In the rows, zero is written as 128.
One turn sends every row of this set to another row. A few are shown first. Where does it send the rows asked after them?
Pez: [129 130 149 175 111 124 169 135 131 127 186 116 136 114 134 120 124 142
 124 120 118 121]
lavoz: [156 122 141 149 139 132 130 126 104 145 139 123 115 129 166 120  91 141
 138 105 124 137]
Vigad: [117 144 141 149  98 141  92 131 153 111 102 117 147 134 133 131 124  76
 127 102 107 133]
bara: [142 103 153 153  96 111 125 132 139 124 123 128 129 103 162 119  99 172
 129  96 128 122]
goko: [122 138 139 152 115 120 138 125 130 146  75 160 140 119 116 117 130  87
 139 117 102 134]
gipe: [123 125 113 140 113 108 126  99 125 124 114 119 123  91 166 161 138  99
 131 141 124 141]
bobe: [105 124 137 141 155 120 103 111 111 118 119 135 185 120 139 114 131 112
 123 135 142 132]
delip: [118 141 128 115 129 139 127 134 162  95 138 120 171 129 124 123 117  85
  99 110 121 115]
vafu: [ 84 129 150 117 124 128 126 134 137 105  75 115 132 122 124 129 120 117
 152 116 106 142]
Lan: [166 140 143 147 131 125 109 159 134 114 129 137 128  98 155 103  91 137
 137 109 156 128]
tes: [140 137 116 129 123 121 176 117 140 143 121 148 134 118 128 135 132  77
 111 118 107 118]
rore: [ 90 135 145  90 118 122 174 135 156 123 105 120 137 122 129 122 138 134
 123 111 120 111]
Pupir: [105 156 152 125 103 120 117 137 139 152  99 123 144 118 172 111 165 125
 127 123 154 122]
laz: [128 143 153 166 110 117 170 154 142 115 173 124 133  91 129 110 130 145
 132 127 135 116]
nivu: [129 153 152 156 135 133 161 150 127 119 185 110 128 114 132 107 120 133
 136 129 136 122]

Vigad -> goko
Lan -> lavoz
Pupir -> bobe
Where do these go?
delip -> tes
Pez -> laz

One turn sends every row of this set to another row. A few are shown first. Where does it send the rows asked after them?
lutek: [142 138 138 168 132 102 160 138 119 119 129 133 128 111 139 116 144 119
 177 111 119 146 145 148 116 122  96 125 134 135  88 140 139 143]
Vasad: [159 142 124 112 119 160 129 120 116 121 135 103 100 128 117 171 151 126
 136 117 110 150 110 135 156 124 112 135 126 132 128 123 117  88]
lagop: [152 102 147 131 160 123 171 124 136 146 122 145 158 113 132 107 126 110
 118 159 131 144 119 109 114 128 127 146 110 186 113 112 139 139]
nov: [ 87 135 130 118 144 142 142 111 134  95 133 152 125 106 130 140 138 125
 110 124 154 161 117 151 110 137  92 126 149 148 102 123 153 148]
Nav: [125 120 130 145 127 116 138 145 131 167 137 139 119 144 122  88 116 134
 112 161 100 165 140 106 127 120 119 122 142 154 136  90 110 128]
sini: [156 168 123  83 113 150 116 137 124 129 130 141 144 124  84 123 147 116
 143 150 128 153 127 117 131 155 121 130 121 161 106 147 133 145]
zuk: [120 106 132 122 164 130 115 126 129 138 148 107 156 111 108  86  95  92
 130 145  98 132 123  95 125 118 114 145 112 134 110 107 138 137]
lomi: [130 123 111  98 141 148 105 115 116 145 120  99  96 148 121 169 149 131
 164 140 129 141 116 138 134 154  96 143 111 156 124 116 142 135]
Tazod: [114 158 124 155 113 100 141 138 134 120 139 148 108 144 126 110 122 113
 163 118 132 124 143 148 121 137  92 129 120 113  82 139 121 137]
sive: [121 120  98 138 140 136 143 126 118 159 154 121 119 113 146 125 102 102
 140 144  89 135 154  91 133 107 108 149 150 150  81 142 140 135]
veve: [115 154 103 119 116 138 162 103 130 114  93 122 105 105 133 110 137 131
 153 115 141 123 129 127 110 126 137 117 123 161 162 124 121  92]
sigu: [136 124 122 122 173 127 166 139 167 171 141 140 127 150 134 123 114 144
 113 124 124 136 133 107 117 126 118 121 148 156 117 164 133 121]
nifar: [129 143 135 117 138 111 150 109 157 150 145 143 122 141 114  99 107 100
  92 132 126 100 124 107 108 126 137 136 103 149 121 113 102 112]
rap: [112 125 117 140 125 132 148 125 140 118 106 114  79 138 117 139 151 141
 160 137 145 128 122 138 143 103 149 110 120 162 141  98 141 119]
posu: [125 122  94 140  86 141 162 115 133 108 139 118 146 119 113 138 135 131
 127 166 115 148 124 157 160 137 129 115 127 149 141 132 143 128]
Satu: [162 160 142 102 131 136 100 139 120 147 135 109 124 150  88 129 166 121
 148 130 123 146 126 118 136 138 134 123 115 161 121 132 135 158]
Bivi: [113 128 115 117 153 127 123 144 139 149 154 101 126 137 141 100  95 102
 119 134  81 120 142  93 130 126 116 136 138 119 107 124 130 149]
fimep: [113 131  95 138 138 138 132 126 126 153 154 124 104 124 152 114 101  97
 125 135  87 123 154  94 143 113 114 148 146 143  83 137 132 139]
koli: [133 137 102 128 130 148 168 131 126 117 118 128 115 143 126 158 123 158
 167 132 150 108 112 137 115 119 134 124 133 151 154 133 158  98]
vone: [128 140  96 135 136 143 171 115 108 122 131  90 153 143 148 118 156 123
 135 130 144 135 110 144 147 141 120 137  98 157 162 150 134 125]
zupet: [111 133  76 118 122 130 153 104 114 119 148  98 140 149  90 114 149 115
 147 139 149 145 129 140 144 117 124 119  90 146 143 125 112 116]
Darod: [139 149 109 100 130 162 113 102 115 115 103 115 102 110 143 136 152 119
 125 116 115 142 113 141 149 167 110 142 119 160 131 110 123 128]
Kora: [123 131  91 121 129 153 162 127 110  97  96 145 127 123 129 121 127 144
 168 152 157 130 117 139 121 136 129 131 118 173 141 105 154 118]
niba: [119 137 110 129 145 121 141 147 139 163 171 132 123 148 155 118  99 112
 107 126 101 134 149 102 128 123 125 155 141 121  97 131 119 144]
gize: [137 135 102  75 121 155 128  96 118 125 122 123 122 105  96 161 132 120
 158 131 124 148 121 128 117 147  93 139 116 150 120 134 124  93]
sabev: [132 108 112 134 156 121 151 148 127 160 166 129 140 127 141 121 114 112
 130 138  98 165 155  97 120 107 123 151 148 144  91 120 134 151]
Lobi: [126 162  91 117 121 143 155 107 122  99 112 129 106 127 122 119 124 139
 149 111 141 103 127 134 112 123 147 117 124 153 157 110 126  97]
Pebo: [120 135 101 139 117 142 138 130 115 105 114 124  93 147 115 128 135 149
 157 141 138 125 122 144 136 113 147 116 126 157 150  81 141 122]
vor: [ 88 148 145 124 139 131 147 132 117 121 156 124 116 157 137 157 134 122
 124 129 166 140 109 134 101 121  83 146 124 119 121 131 137 116]
veze: [129 125 135 126 176 144 132 128 146 134 149 109 153 116 134  96  91  93
 108 121 106 112 111  97 137 126 118 150 119 126 108 144 143 128]
fugo: [170 169 152 109 111 146 122 153 117 146 140 115 139 149 100 140 150 124
 142 142 123 141 111 115 141 143 126 139 117 142 129 156 134 129]
dosik: [ 95 154 140 126 108 121 138  96 118 110 142 130 123  97 130 136 126 123
 115 117 128 148 124 141  77 132  92 128 153 130 138 114 132 118]
mep: [131 145 139 162 153 114 141 119 141 112 130 145 125 123 118 101 137 113
 161  90 147 125 125 153 125 132  98 126 113 130  88 154 139 133]
videz: [ 99 137  94 113 122 148 160 120 133 107  86 148 114 115 128 111 133 132
 160 150 162 138 121 131 131 135 125 128 114 169 137 121 138 107]
pamu: [116 113 127 155 158 142 107  98 118 157 148 120 135 113 120  92  96  91
 131 134 115 120 115  97 136 115 108 161 107 154 107 129 144 118]
meze: [124 117 126 153 167 151 119  97 127 150 152 122 133 108 121  99 100  91
 125 117 115 117 113  96 143 106 113 158 115 151 102 144 145 110]
dokeg: [106 132 151 142 149 125 143 123 102 108 150 108 111 128 132 143 163 120
 125 113 146 165 121 138 110  94 101 130 138 143 123  94 131 131]
Bila: [130 106 118 119 162 141 148 156 135 137 152 111 149 117 135 115 100 106
 130 147  87 147 137  91 139 109 113 138 147 128  88 137 143 139]
rir: [120 117 139 144 152 119 111 107 130 157 158 132 154 112 117  83  94 100
 111 128 111 139 119 107 111 132 120 160 112 141 123 108 133 136]
Bofe: [117 133 127 139 109 138 167 135 140 130 109 117 100 141 132 160 132 145
 163 146 147 114 112 132 128 118 134 127 120 148 153 135 151  92]
nezol: [135 115 136 137 175 136 134 111 150 146 160 148 161 111 117  98 100 102
 106 114 126 136 112 109 128 122 125 158 119 142 101 143 145 125]
guz: [115 130  84 123 113 122 148  90 148 130 138  97 130 135 114 142 138 135
 135 129 119 113 133 157 127 149 135 103 124 155 151 145 149 150]
Gera: [127 143 150 175 112 101 132 123 112 123 131 140 134 116 118  93 125 110
 171 124 129 137 128 147 113 135  85 137 109 122 111 123 130 124]
liton: [168 181 136  97 113 142 118 128 115 138 124 116 137 119 113 115 153 117
 131 121 107 139 130 114 121 162 130 129 128 160 132 146 127 148]

guz -> zupet
niba -> rir
videz -> Bofe
Where do these go?
nov -> vor
meze -> fimep
Lobi -> Pebo
gize -> Vasad
Nav -> lagop
Gera -> lutek
fugo -> liton
zuk -> Bila

One turn sends every row of this set to another row. A few are shown first. Where does it send the rows asked after them?
Ros: [ 91 125 146 129 134 112 114 109 117 115 111  88 124 116  95 137 151 133
 120 151 162  95 116 102 158  91 129 115 127  97 128 138 120 114 130 148
 161  95 110 115 125 144]
Nafad: [110 114 136  78  95 116 104 160 136 100 145  89 110 130  84 130 100 146
 101 128 132 103 144 117 155  79 100 118 150 106 112 109 104 120  74  98
 144 145 122 136 135 163]
bupi: [ 95 128 164  94 122 111  98 117 125  99 159 126 118 121 134 115 126 122
  98 140 123 128 118 122 162 121 108 108 116 101 136 165 115 136  82 104
 113 121  73 129 120 105]
bevam: [106 139 125 100 144  99 138 129 141 119 153 146 101 114  74 121 106 136
  62 152 113 125 130 123 178 125 143 141 151 126 129 130 118 110  61 116
 132 120 134 102 117 110]
kunog: [100 147 140 100 136 129 100 118  95 113 159 106  83 104 119 121  92 118
 105 121 110 127 146 126 192  74 116 115 129 117 104 115 124 117 121 122
 136 115 156 117 109 107]
Fal: [123 136 150 105 117 123 129 171 116 150 145 107 143 108 125 140 114 143
 100 157 151 114 138 111 151  99 123 132  73 138 139 151 147 102 126 122
 142  99  98  75 121 136]
tepu: [100 152 110 100 135 130 120 125 114 111 133 133 125 101 124 116  73 134
 106 164 144 139 133 105 136 124 156 160 116 103 145 157 135 143 138 101
 162 115 116 125 123 117]
Lapuf: [103 121 158 103 153 141 118 134 128 110 151  97 156 109 108  98  86 149
 114 169 120 139 135 138 138 119 118  98 161 125 134 119 113 163  56 120
 131 111 106 119 120 124]
Folut: [115  96 131 110 145  91  74 142 100 114 152 113 111 123 120  86 121 129
 128 125 144 108 126  86 163  86 100 117 117  89 130 139  88 117 114 124
 152 134 125  81 129 135]
kono: [108 134 154 130 159 100  76 125 121 117 154  97 137 103  93  91  95 112
 126 135 123 131 105 137 152 104 106 117 135  87 118 157 134 149  65 128
 114 138 112 112 132 120]
luz: [139 130 154 112 130 144 102 204 110 125 142 112 117 134  89 145  76 154
 132 175 108 113 143 108 158  89 107 158 154 132 123 137  99 117 107 121
 139  99 103 118 130 150]
selod: [119 131 139 100 151 133 103 151 114 123 128 118 116 143  87 122 117 181
 127 166 103 130 130  95 138 104 146 100 149  95 133  98 119 132 109  87
 116  86 125 145 111 113]
Pufak: [110 152 126  89 125 123 131 172 144 126 132 145 132 101  83 116  93 155
 120 159 144  99  88 117 163  84 113 112 136  91 135 151 121 129  60 129
 149 127 122 149 102 143]
Nim: [114 159 151 108 148 156 104 151 121 121 118 141 118  92  98 142 105 160
 142 147 145  93 116 139 168  81 116 125 131 145 135 176 108 139  81 111
 142 116 118 120  91 131]
Bav: [124 148 129 100 118  79  87 164 117 105 150 119  89 111 111 151 109 154
 119 146 133 104 161 138 147  67  99 154  89 120 152 128 118 124 127  98
 109 144 134 126 123 114]
toz: [100 160 138 112 138 135  89 170  91 138 149 126 128  84  83 130  76 120
 151 149 142 107 146 110 168 113 101 107 101 138 135 162 111 146 100 119
 162  94 111 113 114 150]
peb: [136 147 152  88 118  93 127 132 112 142 173 102 106 115 100 123 104 133
 143 159 124  90 149 141 156 124 111 160  91 107 139 130 100 157 136 116
 127 141 108 140 154 123]
Bosi: [104 137 118 116 155 126 105 168 149 161 124 107 120  85 105 100 116 150
 142 187 128 136 141 101 142 103  99  94 155 136 117 111 126 120  98 141
 153 115 136 106 137 130]
Vafe: [122 138 125 132 163 101 134 144 113 102 124  93 145 108  76  89 135 136
 126 160 151 144 125 109 170  92 128 112 107  93 129 122 139 119 110 136
 130 117 133  84 152 129]
Per: [ 72 140 173 135 147 112 123 176 101 109 119 139  99 123 116 113  93 138
 139 146  98 119 145 110 134  93 114 120 105 108 144 145 110 132 121 146
 134 123 149 126 120 153]
rem: [117 116 170 127 128 136 119 147 102 119 149 113 105 122  71 105 123 157
 116 142 132 101 106 138 169 116 108 117 128 171 120 122 129 134 102 154
 123 115 138  84 138 140]
pido: [ 87 135 138 109 138 105  89 144 142 138 125 143  79  90 116 118 139 126
 124 166 133 122 121  84 167 101  95 135 116 128 127 169 121 111 123 128
 138 109 100 102 149 105]
biru: [130 158 142 135 139  92  92 185 125 143 139 120 105 120 120 135  88 129
 138 145  89 129 146 117 152 103  95 133 111  85 156 124 127 107 132 105
 121 111 132 110  95 109]
roru: [ 78 121 112 113 151 129  91 139 137 132 126  71 148 113  86 142 114 138
  99 148 127 125 136 118 130  99 113  95 156 136 120 153 120 128  79 122
 148 117 124  89 122 133]
Tunab: [116 113 124 119 178 114  71 161 108 118 118 144 103  99 101  78  96 167
 134 149 135 117 129 101 165  86 123 126 126  97 153  92 128 132 115 109
 139 103 119 115 130 134]
Mabe: [133 133 154  90 123  91 106 153 118  93 166  95 127 137  92 144  91 136
  95 144 146 119 166 128 179  87 111 166 122 102 142 116 125 163 108 105
 110 149 119 113 133 137]
kulo: [115 144 126  79 111  86 140 162 113 136 164 109 119  88 118 129  92 168
 119 174 147  78 149 123 160 100 107 141 108 119 157 123 111 111 154 125
 152 128 102 119 128 129]
nased: [123 166 139 120 121 108  85 173 122 135 135 106 108 113  84 147  90 165
 123 164 112  69 158 124 118  79 111 154 134 126 165 120 123 108 126 129
 144 120 139 111 133 117]
vid: [120 155 146 116 143 119 124 162 130 135 152 106 116 108 125 112 135 144
 109 156 143 110 102 113 141 102 142 123 135 138 101 145 142 102 140 109
 125 135 127 117  69 139]
baleb: [117 134 155 141 140  91 101 138 119 154 153 142  96 102  95 141 122 116
 106 125 115 148 171 132 151 139 108 105 123 126 113 146  93 136 113 115
 143 133 131 115 104 129]
lerif: [139 109 123  98 112 135  90 150 143 109 141 112 114 107  73 122 105 138
  94 131 141 138  97 129 159 110 114 152 169 106 106 124  99 150 116 107
 147 127 123 127 103 106]
rire: [ 89 117 120 106 124 114 109 161 144 137 128 130  82 111 103 147 121 171
 115 182 127 153 146  93 139  91 115 103 150 143 144 151 120 121 113 137
 147  97  97 131 111 134]
kar: [124 154 118 105 126 116 131  91 122 121 160 105 108 114  91 102  87 145
 124 164 131  96 134 154 160 137 118 124 137 129 136 102 143 128  99  97
 132 137 123 128 164 134]
rabab: [138 142 154  89 141 123 116 138 133 151 147 100 145 134  76 124 109 130
  97 140 113  84 155 161 149 114 130 137 100 116 127 105 126 140 114 111
 104 141 118 110 155 124]
Vepe: [118 124 147  94 138 114 136 165 145 148 129 118 154 103  91 135 101 174
  80 156 139  76 145 151 141  83 120 132 126 121 143 106 126 115 141 126
 134 137 114  99 127 131]
nofit: [122 128 125 118 121 133  94 106  99 103 161 120 103 134 111 125 130 134
 114 171 141 108 132 132 128 102 139 108 127 132 145 124 104 109 126 119
 150  77  84 146 113 130]
Lopa: [118 125 120 108  89 125 109 124 106 121 128 135 121 128 100 108  97 149
 119 132 133 139 133 135 150 138 105  91 100  96 145 119 130 151 100 145
 153 139 135 134 161 130]
Migab: [110 107 156  93 133 118 110 126  99 110 162  91 122 161  92 130 127 143
 118 150 116 117 127  81 139 103 129 119 144 105 119 153  75 130 109 103
 135 101 130  98 121 111]
sim: [137 139 123 111 131 112  92 156 126 132 151 134 122  89 124 137  86 119
 117 154 160 142 169 108 165 133 113  95 103 135 130 139 119 142 103 102
 138 115 120 112  71 131]
Fofo: [ 97 137 181 113 108  82 147 110 111 137 160 127 121 107 124 139 101 149
 125 164 144 135 135 146 136 126 119 136 122  96 149 131 134 132 143 108
 146 118 109 123 115 125]
tova: [155 128 119 133 154 117 120 142 110  97 165 135 123 124  91  80 120 145
 126 177 137 162 129 148 125  96 132 112 114 114 142 119 111 134 112 115
 122 111 109 128 135 118]
Ter: [106 137 113 102 113 126  98 214 122  97 127 116 136 134  76 103 101 139
 113 161 115 116 120  93 138 150 124 128 123 121 150 127 116 117  98 116
 140 116 110 107 117 147]
bazev: [ 95 183 140 107 119 118 122 144 119 133 149 138 115 125  81 115 133 148
 101 142 113  95 108 115 168 110 112 110 145 112 127 137 132 101  48 124
 151 136 141 120 147 130]
Magos: [113 144 146 109 130  91  92 146 113 115 169 143  73 104 111  93  95 135
 133 173 119 153 128 104 177 106 116 124 121 108 146 147 146 123  90 134
 112 102  82 136 129 116]
taku: [140 154 159 111 114 111 102 168 133 132 150  81 147 144  80 140  88 148
 101 154 124  89 159 116 147  97 114 144 163  91 148 101 129 136 109 137
 142 142 126 117 129 146]
damop: [ 82 125 146 109 134  83 103 127 136  95 139 107  92  99  85 124  80 122
 102 118 115 114 143 125 154  88 105 158 120  94 158 115 118 144 103  86
 134 121 146  96 129 111]
Zat: [160 124 125 125 140 143 129 153 155 145 122 109 123 111  92 111 115 159
 114 148 146  91 113 139 139  88 108 133 107 141 118 143 128 138 100 125
 133 146 118 118 159 152]
rad: [110 131 156 134 131  80 124 138 133 133 162 158 111 105  84 117  99 120
  83 160 137 148 144  97 146 146 111 140 138 112 131 129 112 155  87 128
 157 122 146 110 142 127]

kulo -> Mabe
Bosi -> Magos
Nim -> baleb
Where do these go?
Ros -> Folut
damop -> Zat
tepu -> lerif

